0: [3 6 8 7 6 2 5 5 6 7 5 6 6 4 2 4]
1: [4 5 4 4 6 6 5 5 3 4 6 5 4 3 6 3]
2: [1 7 5 4 6 4 5 4 6 6 6 6 6 2 4 4]
3: [6 4 4 4 3 5 4 3 5 6 3 6 3 4 7 4]
4: [6 4 3 4 5 7 5 5 3 3 5 4 2 2 5 3]
5: [4 4 6 7 4 4 6 4 6 6 3 5 5 4 6 5]
6: [4 2 6 2 3 2 3 5 6 2 3 7 5 6 0 6]
7: [3 5 8 5 6 2 5 4 6 5 4 7 5 5 1 5]
8: [4 7 4 4 6 5 6 4 3 3 6 4 4 2 3 2]
9: [3 4 4 3 7 5 3 8 3 3 6 5 3 4 4 3]
10: [4 2 5 2 2 2 3 5 6 2 3 6 4 6 0 7]
11: [1 5 6 3 3 3 2 6 8 4 5 8 8 4 0 4]
12: [5 1 5 1 2 4 6 3 4 5 3 4 4 6 5 8]
13: [5 4 3 4 5 5 3 5 4 3 5 3 5 5 4 5]
14: [3 8 3 5 8 7 5 6 3 3 8 5 4 0 4 0]
15: [4 7 3 3 6 7 6 3 3 4 7 5 4 1 5 3]
16: [8 5 3 5 2 6 2 0 5 7 3 4 3 4 7 3]
17: [4 4 5 3 4 4 6 3 4 6 4 6 4 5 6 5]
18: [5 3 6 6 4 3 5 4 6 6 3 4 5 5 5 6]
19: [4 7 3 4 7 7 5 4 2 3 7 4 4 1 5 2]
20: [4 2 6 3 3 2 3 5 6 2 3 7 4 6 0 6]
21: [3 3 6 4 3 2 4 5 6 4 4 5 6 6 2 6]
22: [3 0 4 4 1 4 2 8 5 4 2 4 6 6 6 7]
23: [5 4 4 5 3 3 5 4 4 1 4 3 4 6 3 6]
24: [3 6 6 6 8 5 5 8 5 5 6 6 5 4 5 3]
25: [3 5 5 7 6 4 6 5 5 5 5 5 5 3 6 4]
26: [6 7 4 6 7 5 8 2 2 3 6 1 5 5 6 4]
27: [5 4 5 5 5 4 6 3 5 6 3 4 3 5 5 6]
28: [6 5 4 4 3 3 6 3 4 2 4 3 4 6 3 5]
29: [2 5 4 3 5 5 1 7 6 6 6 7 5 2 4 2]
30: [4 4 6 8 5 3 5 5 6 6 3 5 5 5 6 5]
31: [5 7 3 7 4 4 3 5 4 4 6 1 9 5 5 2]
32: [3 4 4 5 3 4 5 5 5 5 4 5 5 4 6 6]
33: [2 5 5 5 5 4 5 5 5 5 4 5 5 5 5 5]
34: [5 3 5 6 5 4 3 5 4 5 2 4 4 5 6 5]
35: [4 1 6 3 3 2 4 5 6 3 2 6 5 7 2 7]
36: [8 4 4 2 3 5 6 1 4 6 5 3 4 6 6 6]
37: [3 4 5 5 2 5 2 7 6 8 3 6 8 3 7 4]
38: [2 6 7 7 5 4 5 6 7 8 5 7 7 4 6 4]
39: [3 6 4 4 8 6 5 8 3 3 7 5 4 3 4 2]
40: [3 9 4 3 6 5 5 5 4 3 7 3 5 3 3 3]
41: [5 7 3 4 7 7 6 3 3 3 7 4 3 1 5 3]
42: [6 4 6 5 3 3 4 3 6 6 3 4 7 7 5 5]
43: [5 4 6 4 3 3 6 4 5 6 4 6 6 5 4 6]
44: [3 4 7 8 6 3 6 5 7 8 3 6 5 4 5 5]
45: [5 3 2 0 7 7 6 5 0 2 6 1 3 8 5 8]
46: [4 6 4 3 2 4 4 5 5 4 5 3 6 6 3 5]
47: [3 2 5 5 3 4 5 5 6 7 4 5 7 4 7 7]
48: [5 6 4 4 7 6 5 5 1 3 5 2 4 7 3 5]
49: [2 6 6 6 6 3 5 5 6 5 5 5 6 4 5 4]
50: [6 6 2 5 5 6 4 4 2 3 6 2 5 3 5 4]
51: [3 5 5 6 4 3 2 7 6 4 5 4 8 5 3 4]
52: [4 8 4 3 6 6 7 5 4 3 6 5 3 3 3 2]
53: [7 5 1 4 3 5 5 3 3 3 6 1 6 5 6 4]
54: [4 7 4 5 6 4 5 4 4 4 6 2 6 5 4 4]
55: [5 2 6 2 2 3 4 4 5 5 3 4 5 6 5 7]
56: [6 7 3 4 4 6 5 3 5 5 4 4 3 6 4 3]
57: [9 2 2 5 3 7 2 0 3 5 2 3 0 5 7 5]
58: [4 4 5 4 4 4 5 5 5 7 4 6 5 4 7 5]
59: [3 4 4 4 5 5 6 5 4 5 5 4 5 4 6 6]
60: [5 4 4 4 5 6 5 5 3 2 5 4 3 4 4 4]
61: [5 4 2 3 4 6 5 3 4 4 5 3 3 4 5 5]
62: [3 3 4 4 3 4 5 5 6 5 4 5 6 4 5 6]
63: [7 4 5 8 3 4 2 2 6 6 1 6 3 4 7 4]
64: [2 6 5 2 2 7 2 8 5 6 4 5 8 5 4 5]
65: [5 8 3 5 6 6 6 2 4 6 6 5 3 3 6 2]
66: [5 7 3 6 7 6 5 4 4 5 6 5 3 2 6 2]
67: [7 6 2 5 5 6 5 2 2 2 7 1 4 4 5 4]
68: [2 5 5 5 5 4 5 5 6 4 4 5 6 4 5 5]
69: [6 6 2 6 6 8 3 5 3 3 7 4 2 1 5 1]

[6 4 3 3 7 6 6 5 0 2 6 0 3 8 4 7] 45 48 67 60 13
[4 2 4 4 2 4 5 5 6 6 3 5 6 5 7 7] 47 62 32 58 55
[8 4 2 5 4 8 0 2 5 6 4 6 0 2 6 1] 16 57 3 69 4
[6 5 2 4 5 8 0 6 5 7 5 6 4 2 6 2] 29 69 66 1 3
[6 5 3 2 8 6 7 4 0 2 7 0 3 7 4 7] 45 48 67 26 60
[6 6 6 9 8 2 9 1 4 1 3 4 2 3 4 4] 26 25 27 28 8
[4 2 6 4 4 3 4 6 6 4 3 6 5 5 3 6] 21 35 62 20 43
[0 7 4 2 5 6 3 6 6 6 6 5 8 1 5 4] 2 29 64 68 49
[5 6 3 5 6 6 4 4 4 6 5 5 3 2 6 3] 66 1 65 4 15
[2 4 6 7 4 3 5 6 6 9 5 5 8 3 6 4] 38 44 47 37 49
[5 3 4 3 4 4 4 5 4 3 5 3 5 6 3 7] 13 23 46 28 55
[4 8 5 4 4 3 4 4 5 4 6 4 5 4 1 3] 40 54 46 8 52
[7 5 2 5 3 5 5 4 3 3 6 2 6 5 6 4] 53 50 67 13 61
[4 2 6 4 4 1 5 4 6 4 2 6 4 7 2 6] 35 21 20 6 10
[6 6 2 2 7 6 7 4 0 3 7 0 3 7 5 7] 45 48 67 26 50
[3 9 3 2 5 7 7 3 4 4 7 5 4 2 2 2] 52 15 8 40 41
[4 6 7 4 5 2 4 4 6 4 5 6 5 5 0 4] 7 21 0 20 6
[6 6 2 5 4 6 5 4 2 3 6 1 6 4 6 4] 50 53 67 54 13
[5 4 4 4 2 3 5 4 4 2 4 3 5 7 3 6] 23 28 46 13 21
[6 5 3 2 7 6 7 5 0 2 7 0 3 8 4 7] 45 48 67 26 60
[4 3 5 5 4 4 5 5 4 4 2 4 3 6 5 6] 34 27 18 32 33
[6 5 3 2 8 6 8 4 0 2 7 0 2 7 5 7] 45 48 26 67 60
